128 stands for zero in the data rows.
Here is a table of points, one per row:
[189 130 166 117 150 112 117 124 128 119 200 139 138 142 172 107 174 126 109 128 124 121  87  85 130 198 104 112 141 139  97 111 129 120 127 139 131 120 162 117 151 118  80 157 207 160 131 111]
[114  86 125 147 145 173 145 117 119 180 168 108 126 171 138  79 130 139 134 131 168 114  92  96 146 214 131 126 111 105  65  84 146 107 130 152 126 142 126  98 160 112  69 148 153 132 116 142]
[141 122 165 127 148 196 128 135 135 123 149 121 164 100 185  92 139 185 115 157 114 146 185 113 127 139 162 129 112 113 118 136 117 109 174  84 145 124 134 106 123 128 102 102 141 131 110  89]
[153 117 164 143 129 131  98 119 105  92 114 138  98 190 173 125  97 162 128 167 122 147 138 135 123 106 121 138  92 134 105 127 167 140 153 142 172 120 137  95 179 142  96 111 110 128 162 109]
[143  96  91 104 108 159 115 134 155  77 128  97 109 148 180 105 115 106 122 150 155 155 107 109 115  97 106 119 125 105 115 143 121 116 180 127 122 113 132 153 146  78 100  97 138 127 123 102]
[124  96 133 140 163 129 121 192 139  86 110 112 130 141 142 114 109 136 114 152 124 167 134 106 104 121 136  83 136  60 107 109 153 155 143 128 140 146 168 109 132 109 103 151 103 133 137 133]
[193 132 138 143 148 122 121 162 116 126 143 110 137 154 146  95 151 142 119 118 183 138 126 128 145 100 133  86 132 125 140 145 180 105 137 107 125  78 104 127 122 130 110 119 109 120 150 142]
[152  88 105 148 114 150 160 163 128 131 109  88 134 154 129 115 149 166 111 129 152 141 142 128 111 147 126 122 139 139 166 161 148 138 146 134 146 112 145 160 121 133 124 103 175 143 188 113]
[116 101 143 118 113 126 149 150 160 142  89 107 143 136 113 137 142 153  97 159 153 148 100 130 164 115 106 119 158 133 132  75 139 123 152 119 181 104 136 164 123 126 110  97 121 121 128 109]
[168  92 103 151 121 131 102 132 165 137 107 122 142 127 154 102 103 126  84 135 116 106 125 129 110 109 128  87 157  88 137 103 134  99  89  81 141  95 137  98 130 111 140 111 134 129 147 140]
[125 133 136 111 107 151  93 154 126 155 128 160 165 126 140 114 102 156 128 150 176 154  90 168 120 131  96 130 128 114 169 122 104 129 107  86 132 113 185 112  97 119 108 133 108 139 169 103]
[103 118  92 122 110 133  77 140 153 121 123 110 151 145 121 100 168 161 110 135 152 102 140 140 132  91  65 129 145 140 149 114 144 142 118 114 123 139 166 114 163 148 108 123 119 165 115 118]
[155 108 130 161 132 135 137 132 139 138 151 118 150 146 107  84 107 124 126 163 153 130 113 145 154  57 112 126 150 137 119 147 156  95 104 134 156 170 159 109 134 152 115 119  99 120 116  92]
[136  85 125  95 155 137 113 125 100 146 119 111 152 155  96  69 102 122  90 139 136 133 148 186 126 113 112 140 138 115 163 145 122 125 128 114 162 145 151 119 178 111 151 109 155 140 142 147]
[153 124 129 118 144 133 127 158 158 151 158  98 141 159  73 163 107 139 113 119 147 150 113 142 142  78 111 132 119 140 148  90 117 147 129  72 151 108 132  84 150 125 115 110 169 124 111 102]
[124 148 121 135 107 170  99 157 149 151 191  67 135 132  77 146  72 124  91 154  96  95 143 140 151 129 103 119 146 133 152 108 125 108 119 140 146 118 127 106 142 130  99 123 111 150 178 124]
[117 126 110 158 175 116 123 113 131 152 144 122 123  75  82 117  77 146 182 132  98 159 104  68  96 115  90 137 166 147 160 144 134 136 157 127 156 107 116 149 118 171 103 120 124 215 125 180]
[104 143 130 140 175 124 119  94 115 142 109 171 186 114  60 124 112 129 174 146 134 127 114  60  97 113 128 148 186 114 112 151 132 148 138 152 119  37 132 141 155 112 114  92 110 169 150 143]
[ 75 148 125  84 148 123 132 126 132 133 161 124 120 124 150 121 130 132 129 122  86  62  51 169  91 134 145 140 177 113  92 149 164 151 133  97 147 124  97 142 109 136 138 126 128 154 103 135]
[123 115 158 121  95 103 118  78 162 132 114 113 122 116 161 136 116 111 129 105 164 108 127 152 119 137 162 172 131 127  79 131  96 156 142  98 130 127 131 133 120 151 103 104 128 159 126 202]
[102 104 131 171 133  72 113  96 149 127 177 130 124 108 142 120 118 121 136 136 121 126 117 143 114 157 140 170 116 152 142 120 155 121 136 122 110 105 167 112 102 156 174 104 110 100 138 139]
[127 136 122 147 154 111 131  92 167 159 167 167 137 120 110 143 137 100 111  95 107 127 144 134 106 139  97 141 148  90 106 175 119  99 153 118 137 170 126 137 103 140 103 122 115 125 118 137]
[104 127 119 134 113  83 100 152 144 158 158 130 168 126 148 122 108 119 138 125 115  95 168 139 102 150 129 169 122 105 130 137 149 151 144 168 119 111  97 154 118 138 134 121 142 118  76 118]
[108 128 153 140 154 128 129 134 159 123 109 128  92 154 143 101 114 128 183 121  95 104 114 143 138 177  77 162 132 137 142 168 126 133 133  97  81 127 117 150 104  96 118 116 108  95 109 140]
[145 149 127 128 159 121 101 124 148 134 151 134  74 115  89 121 115 113 137 134 153 109 133 170  96 151 159 138 110 127  96 130 120 134 122 146 135 100 140 183 106 146 100 119 111 111  70 116]
[126 114 179 122 126 124 141 135 157 132 147 128 147 143 101 145 118 128 149 106 134  76 151 140 143 148 130 123 113 139 123 184 155 134 162 124 117 123 146 147  99 127 137 163 114 129  97 164]
[ 91 120 163 108 195 116 134  95 144 108 146 107 120 125 134 164 140 105  98  82 117 132 155 139 129 142  90 134 124 121 126 155 117 157 148 143 102  93 136 122 126 165 115 135 103  93 125 150]
[ 92 152 174 165 145 112 116 127 129 134 144  68 139 134 132 152 156 122 187 105 123 107 132 152  98 102 170 150 126 125 125 151 117 123 131 124 124 133 151 141 136  93 120 115 154  87 131 158]
[109 134 155 153 129  97 151  98 159 138 115 145  98  89 105 161 153 133 144 160 122 101 128 190 119 127  96 133  97  86 112 132 164 119 161 121 118 117 130 139 112 128 136 119 173 119 143 137]
[129  99 156 144 153 129  77 109 111 184  99 118 124 121 144 180 127  90 141 101 105 119 102 170 100 151 142  98 110 133 129 124 134 115 172 139 105 114 159 148 134 127 165 100 115 118 102  96]
[154 112 165 131 123 116 139 152 163 162  88 139 119  90 146 164  93 143 124  93 123 102 101 129  85 105  97 164 129 126  94 149 140 130 120 205 105 147 175 143 125 135 139 111 145  65 134 124]
[126 136 120 150 116 136 125 132 153 162 113 159 172 152 143 153 123  86 161 127  78 146 122 170 111 115 142 112 110 143 123 118 148 149 119 139  86 127 138 156 114 182  77 100 170  86 109 174]
[105 117  77  91 124 109 147 140 100  84 138  95 165  85 137 131  77 145 132  98 136 159 153 124 163 145 138 110 102 167  60 165 180  99  85  77  89 109 128 154 152 111 103 113 114 153 142  95]
[129 149 116  99 120  84 133 152  85 117 159 126 136 135 116 182 104 134 137 128 146 162 169 109 139 168  96 121 105 122  95 160 167 142  51  76 140 162 128 151 160  97 109  77 125 162 124 121]
[153 130 142  91 149 154 156 107 157 149 120 118 115 128 172 161 117 118 132 159 126 128 145  75 133 131 126 112  76 118 148 106 154 112  58 119 136 134 140 160 140 118 177 113 111 125 115 134]
[129 111 104 125 155 133 141 102 108 170 109 106 148  95 173 158 160 162 115 177 129 149 114 130 124 121 115 106  95 145 121 140 114 141  64 149 135 118  83 180 155 122 123 170 121  94 141 126]
[122 141  91 144 176 136 150 149 126 150 152 154 124 112 183 153 127 124 143 141 139 161 132 134 189 111 147 121 136 155 113 103 118 168 106 147 142 158 165 159 117  93 175 140 139 144 152 156]
[155 111 117 121 122 140 131 113 123 129 129 128 126 104 127 118 151 145 158 112 108 129 125 132 114 128 109 103 147 171  62 102 106 139  95 124 109 157 132 139 145 101 181 157 126 142 167 126]
[122 125 130 100 114 174 148 126 103 119 165 145 141 123 108 117 156  79 153 149 138 124 165 116 134 123  98 108 116 128  77 103 119 173 116 111 130 128  97 146 102 150 176 134 121 133 170 121]
[115 121 117 117 129  97 123 111 109 144 116 147 124 148 151 124 113 143 138  99 136 110 145  86 109  86 121  85 109 169 101  86 106 134 144 107 136 157 103 139 114 109 170 141 129 125 126 105]
[128 148  85 126 107 122 201 149 100 150 110 137 126 155 152 111 140 100 142 118 100 115 140 121  91 113 125 155  85 144 109 103 101 107 131  90 160 111 142 130 130 114 146 179  96 129 142 136]
[125 145 150 128 139 128 141 143  91 154  81 176 105  70 136  89 131  92 107 108 122  87 143 124 166 113 134 132 117 165 148  84 133 143 126 102 126 148 105 155 150 117 115 151 128 143 149 126]
[112 112 147 112  98 112 135 123 112 140 149 155 103 123 111  92 140 121 105 114  83 145 140 122 147  76 150 135 138 133 136 120 101 139 101 147 114 124  95 163 104  71 118 139 105 105 156 111]
[144 138 131 114 102  83 153  64 111 138 101  98 128 106 105  81 135 110 140 120  93 144 130 114 146 131 138 114 106 129 156 119 114 195 121 119 156 151 124 123 100 103 131 165 129 117 135  90]
[114 159  89 103 116  99 120 108 124 161 118 146  84 148 102 135 167 136 111 129 105  99 171 105 147 125 157  94 104 157 137 123  99 137 129 140 122 149 139 124  91 120 103 122 100 137 160 115]
[148 137 110  74 112  84 141 123 149 143 148 135 127 114 119 119 145 104 141 158 127 124 138 112 124 120 173 133 106 129 174 117 129 154 163 133  73 176  89 110 137 106 135 159  92 140 168 121]
[125  89 116  86 115 139 171 120  98 134 156 155  81 102 137 143 147 122 179  66 131 113 161 131 124  97 143 123 115 127 186  96 126 142 106 175 141 138 105  71 104 111  91 109  92 127 135 113]
[155 108  85 133 107 144 141 122 121 111 133 148  98  94 108 148 187  95 116 143 103  91 136  87 122 108 172 170 107 161 145 137 144 169 131 137 121 146 141 101 143  95 110 150  79 112 113  98]
[133 121 133 137 143 112 128 171 168 104  88 153 152 140 101 103 160 120 123 103 102 139  83 139 160 143 160 126  77 142 135 150  45 127 125 193 160 101  89  77 107 129 153 125 122 193 114 123]
[145 158 134 153 169 134 140 137  80  97 106 110 144 140 109 104 145 129  88 157 133 122  75  98 101  92 116 136  74 148 125 109  86 115 125 183  88 136 109  72  63 140 159  78 142 156 110 156]
[119 174 124 139 125 146 157  95 135  89 123 117 142 132 150 153 104 107 130 111 164 145 102 125 144  83 140 114  94 113 153 144 130  90 143 177 124 121 125 125 130 150 134 158 152 150 112 104]
[116 140 138 135 119 163  98 107 122  68  79 138 147 144 123 149 152 109 117 108 108 151 118 126 134 140 127 137 132 128 159 103 178  84  91 172 137 139 119 156 103 116 131 139 163 135 129 148]
[109 146 115 168 121 143 139 122 117  45 147 170 149 140 120 122 113 160 109 100 161 110  92 128 115 169 143  98 111 114 156 126 101 134 134 108 135 166  91 161 158 147 159 117 125  94 136 137]
[140 112 144 156  81 138 159 113  78  79 141 147 116 144 118 165 100 154 103 153 133 127 123 145 132 126 133  93 152 115 144 135 111 129 132 148  83 119 120 131 129 106 138 164 126 157  59 149]
[125 158 127  96 110 149 135 112 133 112 139 141 107 149  84 117 141 190 124 101 107 167 132 116 132 127 162 157 130  91 145 102 124  84 120 132  93 118 147 146 147 179 163 154 143 122 113 135]
[126  91 123 145 128 133  91 143  92 107 106 121 108 152 137 166 128 132 146 132 131 109 115 103 173 124 160 170 144  80 147 137  82 106 111  90 115 143  99 143 104 194 136 168 152 125 134 103]
[100 163 145 183  80 147 145 137 131 146 107 120  90 134 150 122 153 113 106 114 135 177 133 125 113 143 131 125 157 119 148 142 110 138 110 115 111 137 106 113 167 165 164 118 121 141  95 111]
[134 168 104 119  82 149  87 135  90 148 119 122  98 104 118 134 137 136 120 108 137 154 106 108 165 112 126 134 116  86 122 160 153 116 165 137 149 142 128  88 131 139 167 140 128  89 104 171]
[124 150 114 129 108  91 121 153 127  99 104 149 114 111 140 129 143 137 159 149 141 115 159 143 159 135 115 108 160 114 138 119 102  90 130 163 141 111 118  97 169 146 156 131 136  89 106 142]
[166 173 103 127 108 136 144 109 113 116  69 114 128 134 141 141 101 137 116 120 113 113 128 143 175 165 147 133 203 122 133 125 120 138 142 138 115 132 134 101 121 140 151 111 121  92 119 115]
[139 143 144 108  97 110 112 147  99  88 105 118 147 115 116 148 159 114 131 138 127 166 134 139 114 170 131 153 187 149 142 109 106  76 157 131 145 163 113 128 126 123 122 136  91 113 102 148]
[118 177 113 132 122 140 105 130 141 119 105 129 119 128  95 147 113 129 117 125 163 141 169 144 111 162 122 181 172 149 142 133 123 117 122 132 120 130  69  76 112 114 133 176 168 111 136 107]
[ 69 131 144  95 100 136 123 153 120  98 113 156  91 124  91 128 113  91 113 150 139 140 142 115 122 170 164  90 163 166 136 170 112 113 123  95 127 134 127  80 118 163 126 152 167 103 121 137]
Along one direction, these points spread out more than along any other. Take the direction at right angles to it along which they spread out most. Then take the direction at right angles to both along which they spread out most. Go by this last direction. How far along it is each point below, from 0 to 99? The average is 50, and the first point in the table lies past the average. One standard deviation of the points above along it is 16.
[125  89 116  86 115 139 171 120  98 134 156 155  81 102 137 143 147 122 179  66 131 113 161 131 124  97 143 123 115 127 186  96 126 142 106 175 141 138 105  71 104 111  91 109  92 127 135 113] 60
[123 115 158 121  95 103 118  78 162 132 114 113 122 116 161 136 116 111 129 105 164 108 127 152 119 137 162 172 131 127  79 131  96 156 142  98 130 127 131 133 120 151 103 104 128 159 126 202] 58
[122 141  91 144 176 136 150 149 126 150 152 154 124 112 183 153 127 124 143 141 139 161 132 134 189 111 147 121 136 155 113 103 118 168 106 147 142 158 165 159 117  93 175 140 139 144 152 156] 71
[155 108  85 133 107 144 141 122 121 111 133 148  98  94 108 148 187  95 116 143 103  91 136  87 122 108 172 170 107 161 145 137 144 169 131 137 121 146 141 101 143  95 110 150  79 112 113  98] 59
[114  86 125 147 145 173 145 117 119 180 168 108 126 171 138  79 130 139 134 131 168 114  92  96 146 214 131 126 111 105  65  84 146 107 130 152 126 142 126  98 160 112  69 148 153 132 116 142] 60
[168  92 103 151 121 131 102 132 165 137 107 122 142 127 154 102 103 126  84 135 116 106 125 129 110 109 128  87 157  88 137 103 134  99  89  81 141  95 137  98 130 111 140 111 134 129 147 140] 47
[ 75 148 125  84 148 123 132 126 132 133 161 124 120 124 150 121 130 132 129 122  86  62  51 169  91 134 145 140 177 113  92 149 164 151 133  97 147 124  97 142 109 136 138 126 128 154 103 135] 63
[126 136 120 150 116 136 125 132 153 162 113 159 172 152 143 153 123  86 161 127  78 146 122 170 111 115 142 112 110 143 123 118 148 149 119 139  86 127 138 156 114 182  77 100 170  86 109 174] 58
[127 136 122 147 154 111 131  92 167 159 167 167 137 120 110 143 137 100 111  95 107 127 144 134 106 139  97 141 148  90 106 175 119  99 153 118 137 170 126 137 103 140 103 122 115 125 118 137] 59
[118 177 113 132 122 140 105 130 141 119 105 129 119 128  95 147 113 129 117 125 163 141 169 144 111 162 122 181 172 149 142 133 123 117 122 132 120 130  69  76 112 114 133 176 168 111 136 107] 21
[124 150 114 129 108  91 121 153 127  99 104 149 114 111 140 129 143 137 159 149 141 115 159 143 159 135 115 108 160 114 138 119 102  90 130 163 141 111 118  97 169 146 156 131 136  89 106 142] 23
[166 173 103 127 108 136 144 109 113 116  69 114 128 134 141 141 101 137 116 120 113 113 128 143 175 165 147 133 203 122 133 125 120 138 142 138 115 132 134 101 121 140 151 111 121  92 119 115] 23
[193 132 138 143 148 122 121 162 116 126 143 110 137 154 146  95 151 142 119 118 183 138 126 128 145 100 133  86 132 125 140 145 180 105 137 107 125  78 104 127 122 130 110 119 109 120 150 142] 48
[109 146 115 168 121 143 139 122 117  45 147 170 149 140 120 122 113 160 109 100 161 110  92 128 115 169 143  98 111 114 156 126 101 134 134 108 135 166  91 161 158 147 159 117 125  94 136 137] 28
[125 133 136 111 107 151  93 154 126 155 128 160 165 126 140 114 102 156 128 150 176 154  90 168 120 131  96 130 128 114 169 122 104 129 107  86 132 113 185 112  97 119 108 133 108 139 169 103] 47
